In the data rows, the value 128 means zero.
Here are some numbered points:
[153 156 117 105 167 125 151 124 154 106 161 122 143 163] 0
[140 137 148 144 117 124 126 130 129 134 103 135 104 142] 1
[109 146 116  88 111  86 111 110 100 154 150  98 171  76] 2
[151 141 124 110 145 136 155 125 149 111 132 139 134 163] 3
[180 176 109  92 164 110 166 114 166 114 154 114 126 170] 4
[121 142 165  97 108 121 135 117 122 120 106 154 169 147] 5
[155 157 113 108 146 112 146 119 146 121 151 111 129 137] 6
[103 103  49  89 137 143 166 136 118 138 151  89 127  68] 7
[164 154 106 103 141 129 168 125 155 122 142 134 126 165] 8
[113 161 175 121  99  68  41  61 126 148 104  32 100  15] 9
[156 162  85 106 177 107 133 123 156 126 193  78 126 120] 10
[146 155 160 122 134 120 137 121 141 115 114 152 136 171] 11
[194 171  71 104 183 116 164 121 180 118 182  90  98 158] 12
[ 63  81 186 117  34 126  97 116  69 138  56 169 159 109] 13
[ 77  34 135 217 119 159  93 170  97 145 114 167 105  85] 14
[111 149 255 174 132 118  81 124 127  80  56 217 154 215] 15
[ 66  34 139 199 114 176 100 142  97 106  78 136  95  92] 16
[ 68  36 100 215 146 178  84 169  92 124 126 128  91  86] 17
[148 152 109 107 146 113 141 118 143 124 156 104 131 126] 18
[ 78  98 244 205  85 126  55 130  92 121  46 175 105 115] 19
[ 83  78 151 187 146 132  70 136 111 122 135 125 119  80] 20
[181 158 116 119 143 133 176 126 163 116 123 143 104 188] 21
[ 71  58 161 224  94 154  58 141  83 127  66 121  82  45] 22
[ 72  53 158 192 120 176  80 139 113  89  84 140  86  92] 23
[168 153  52 104 159 112 147 119 144 139 182  72 103 108] 24
[127 137 145 123 117 126 128 126 125 129 110 145 131 134] 25
[163 168 117 117 149 104 137 123 151 133 156 110 119 143] 26
[122  92  41 124 113 135 149 134 113 139 155  83 111  68] 27
[192 169  56  99 188 117 173 125 180 121 191  80  96 149] 28
[143 136 113 132 142 132 138 128 136 132 142 118 113 129] 29
[136 150 109  91 140 112 134 117 136 131 154  96 133 115] 30
[160 147  62 110 150 115 144 122 139 138 171  80 105 109] 31
[113 165 171  96  60 101 118 116  94 154  95 153 172 126] 32
[140 123 128 126 125 126 146 123 134 114 114 145 121 146] 33
[ 88  90 216 167  97 180 117 153 108  96  55 226 148 188] 34
[ 71 130 177 106  88 114  84 132  82 150 118 135 190  97] 35
[118 129  97 107 144 112 119 116 124 128 162  79 138  90] 36
[ 77  93 102 140 159 159 143 234  67 169 244 232 255 191] 37
[157 159  88  98 152 109 147 117 152 132 172  88 126 120] 38
[160 167 130 119 147  97 123 121 142 133 152 111 118 140] 39
[129 124  89 110 132 126 132 124 129 137 144 106 121 109] 40
[105  96  85 117 116 156 159 144 118 134 126 136 132 108] 41
[142 197 113  55  46  71 120 100 120 178 112  92 134  70] 42
[131  86  14  98 112 105 127 135 109 156 189  48 135  51] 43
[162 151 110 121 141 124 147 129 149 127 137 119 107 146] 44
[105 121 173 165 111 125  72 122 118 127  90 117  89  96] 45
[ 82  42  97 190 148 166  89 159 118 112 159 117 110  61] 46
[121 119  98 123 130 129 142 132 115 143 143 133 149 127] 47
[ 81  80 130 180 148 146  68 134 129 115 149  85  97  60] 48
[156 154 179 152 164 120 127 137 147 102 128 167 132 199] 49
[122 111 118 124 119 137 138 124 118 129 105 138 132 129] 50
[142 143  91 124 148 107 111 119 128 135 165  88 117 103] 51
[126 115  69 127 135 139 134 140 131 132 166  99 114  94] 52
[101  87 146 187 126 140  94 150 106 122 118 152 121 119] 53
[ 58  18 146 218 113 185  92 146  93  98  68 139  84  90] 54
[ 54  80 142 111  45 119  64 122  71 144  92  85 163  25] 55
[142 146 109 122 167 119 125 130 145 120 175 101 127 131] 56
[153 157 148 126 135 118 139 126 144 126 129 139 126 159] 57
Which three points above are nearest to each new point by angle? Their numbers follow each, smallest number first.
[105 118 228 189  78 170 113 188  91 129  69 255 163 216] 15 25 34
[179 177 157 119 148 114 158 127 157 121 129 159 131 205] 11 21 57
[ 79 103 131 123  32 103  91  91  79 160  53 104  88  37] 13 22 55
[130 133 152 137 128 128 125 128 131 120 115 142 129 146] 11 15 49
[101  86 187 208 144 143  84 145 111 112 107 163 108 126] 19 23 53
[141 176 163 139 153  90  94 140 133 146 177 118 149 141] 26 39 56
[138 138 109 128 171 127 122 131 143 119 179 102 130 124] 10 51 56
[126 163 160 119 114  76  64  72 134 143 117  46 104  43] 2 9 42
[ 99  97 134 123 109 150 118 126 110 123  99 149 144 112] 13 16 50
[139 129 117 139 141 140 138 131 133 130 136 125 111 134] 28 29 44
[110  97 172 194 147 139  93 144 117 117 120 155 112 129] 19 20 53
[119 161 169 101  72 106 125 119 100 147  97 157 167 136] 5 25 32
[139 138  99 123 142 114 117 120 129 133 155  98 121 110] 24 31 51
[169 162 102  92 121 138 174 123 154 135 127 129 124 160] 4 8 21
[126 120 149 152 137 148 130 140 133 123 124 156 128 153] 15 34 49
[148 133 123 126 144 134 154 142 137 117 137 159 144 176] 3 8 21
[133 147 122 105 110 120 137 117 125 134 123 115 128 130] 30 32 42
[167 180 160 116 161  96 137 115 156 119 143 135 136 179] 4 11 57
[119 128  96 102 131 129 115 131 135 135 162  79 129  87] 36 40 43
[150 144 183 170 132 129 115 125 155 121  96 136  75 155] 1 15 49
[157 152 161 114 144 123 166 118 150 109 108 170 143 201] 3 11 57
[173 144  92 119 149 131 164 125 155 119 137 119  93 157] 12 28 44
[ 61 112 164  99  71 108  93 120  76 151  95 141 191  97] 13 35 55
[123 138 140 113 129 120 134 131 122 125 133 140 158 142] 5 32 37
[126 124 141 124 108 131 139 123 125 124 102 146 133 133] 13 25 34
[161 157 193 126 123 124 154 119 145 112  78 189 136 211] 11 49 57
[155 160 156 128 134 114 136 125 145 126 127 140 127 160] 11 49 57
[102 123 118 113  90 111 101 125 102 139 126 106 132  75] 2 9 55
[130 103 117 129 120 151 149 129 128 119 100 136 116 130] 33 41 50
[109 111 147 129 117 150 141 133 122 122 111 167 153 156] 5 15 34
[ 75 120 165 103  81 109 100 120  87 145  98 143 182 109] 13 32 35
[ 97 121 183 174 110 121  54 120 116 128  89 107  79  82] 19 22 45
[121 138 161 105 113 126 134 122 123 121 111 155 164 148] 5 25 32
[ 98  93 177 184 122 167 114 184  96 119 109 214 164 182] 15 34 53
[150 164 145 123 137  94 113 121 131 136 143 118 124 134] 26 39 57
[139 135 126 124 119 131 149 112 138 128 109 144 122 147] 11 21 33
[ 48 113 155 131  82 113  75 134  74 146 131 129 186  72] 13 35 55
[149 181 187 111 121 120 136 138 136 131 123 176 167 201] 11 49 57
[149 149 166 122 132 122 144 118 142 110 107 157 135 178] 11 49 57
[ 81  65 160 221  98 151  67 143  89 130  72 126  82  60] 22 23 54
[111 110 172 139 104 146 130 129 110 119  79 171 140 153] 15 25 34
[138 127 117 116 136 141 152 127 140 114 123 139 126 152] 3 8 21
[100  90 111 133 114 161 141 142 119 132 120 140 142 121] 16 41 50
[ 78  57 168 177 108 186 127 159  96 115  80 207 154 156] 34 53 54
[ 78 138 174  93  89 113  96 124  89 148 116 132 190 103] 13 32 35
[ 67  60 160 204 147 137  56 141 104 119 132 129 120  69] 20 48 53
[ 95 100 123 122 107 143 130 120 111 132  99 121 138 103] 13 50 55
[108 110 139 127 113 128 123 122 108 123  99 134 129 115] 13 19 55
[141 152 172 127 132 121 133 126 139 123 114 157 140 172] 11 49 57
[107  70  75 156 160 174 138 163 130 124 174 129 130 115] 17 46 52
[157 160 144 130 135 115 134 122 149 123 125 131 111 156] 11 21 57
[193 162 114 115 145 130 180 125 165 114 122 147  98 195] 3 8 21
[115 121 143 126 117 123 127 120 113 120 108 140 147 122] 5 13 35
[110 123 146 116 110 128 126 113 117 131 102 133 139 117] 13 32 35
[159 151 109 114 129 132 155 123 150 144 137 119 108 140] 8 12 44
[163 171 124 104 148 115 148 120 154 123 151 120 127 161] 4 6 26
[108 101 112 127 120 154 141 137 124 130 125 134 140 123] 41 47 50
[176 166  97  89 123 139 181 124 158 137 129 130 122 167] 8 21 44
[147 200 115  54  49  68 123  97 123 175 109  96 133  78] 2 32 42
[ 49   0  89 180  79 221 186 228  31 163 121 255 229 191] 37 41 50
[119 110 142 127 121 158 155 131 128 117 105 170 144 166] 33 34 50
[132 100  36 101 121 105 126 135 115 151 186  61 139  68] 27 40 43
[131 130 115 113 139 130 136 124 136 117 133 129 134 131] 0 3 8
[158 152 145 111 116 126 170 138 132 132 112 188 158 201] 3 11 57
[ 99  55  59 164 166 181 136 172 127 127 189 124 130 103] 17 46 52
[144 126 122 129 123 145 156 125 134 120 108 151 113 154] 3 21 33
[ 97  83 147 200 129 139  85 155 103 122 125 151 118 113] 14 20 53
[137 145 152 122 134 125 137 124 137 115 118 145 140 160] 11 49 57
[120 113 127 190 166 129  76 151 130 114 169  92  90  93] 20 46 48
[ 85  75 154 191 150 136  74 139 114 116 132 132 118  91] 20 48 53
[111  93 110 129 144 166 148 158 115 109 145 170 167 160] 37 41 47
[124 157 156 137 125 122  90 119 143 129 137  87  97 107] 9 45 48
[148 211 111  43  34  58 119  95 120 185 109  88 134  64] 2 32 42
[152 163 185 173 182 118  88 136 161 101 152 121  94 161] 39 49 57
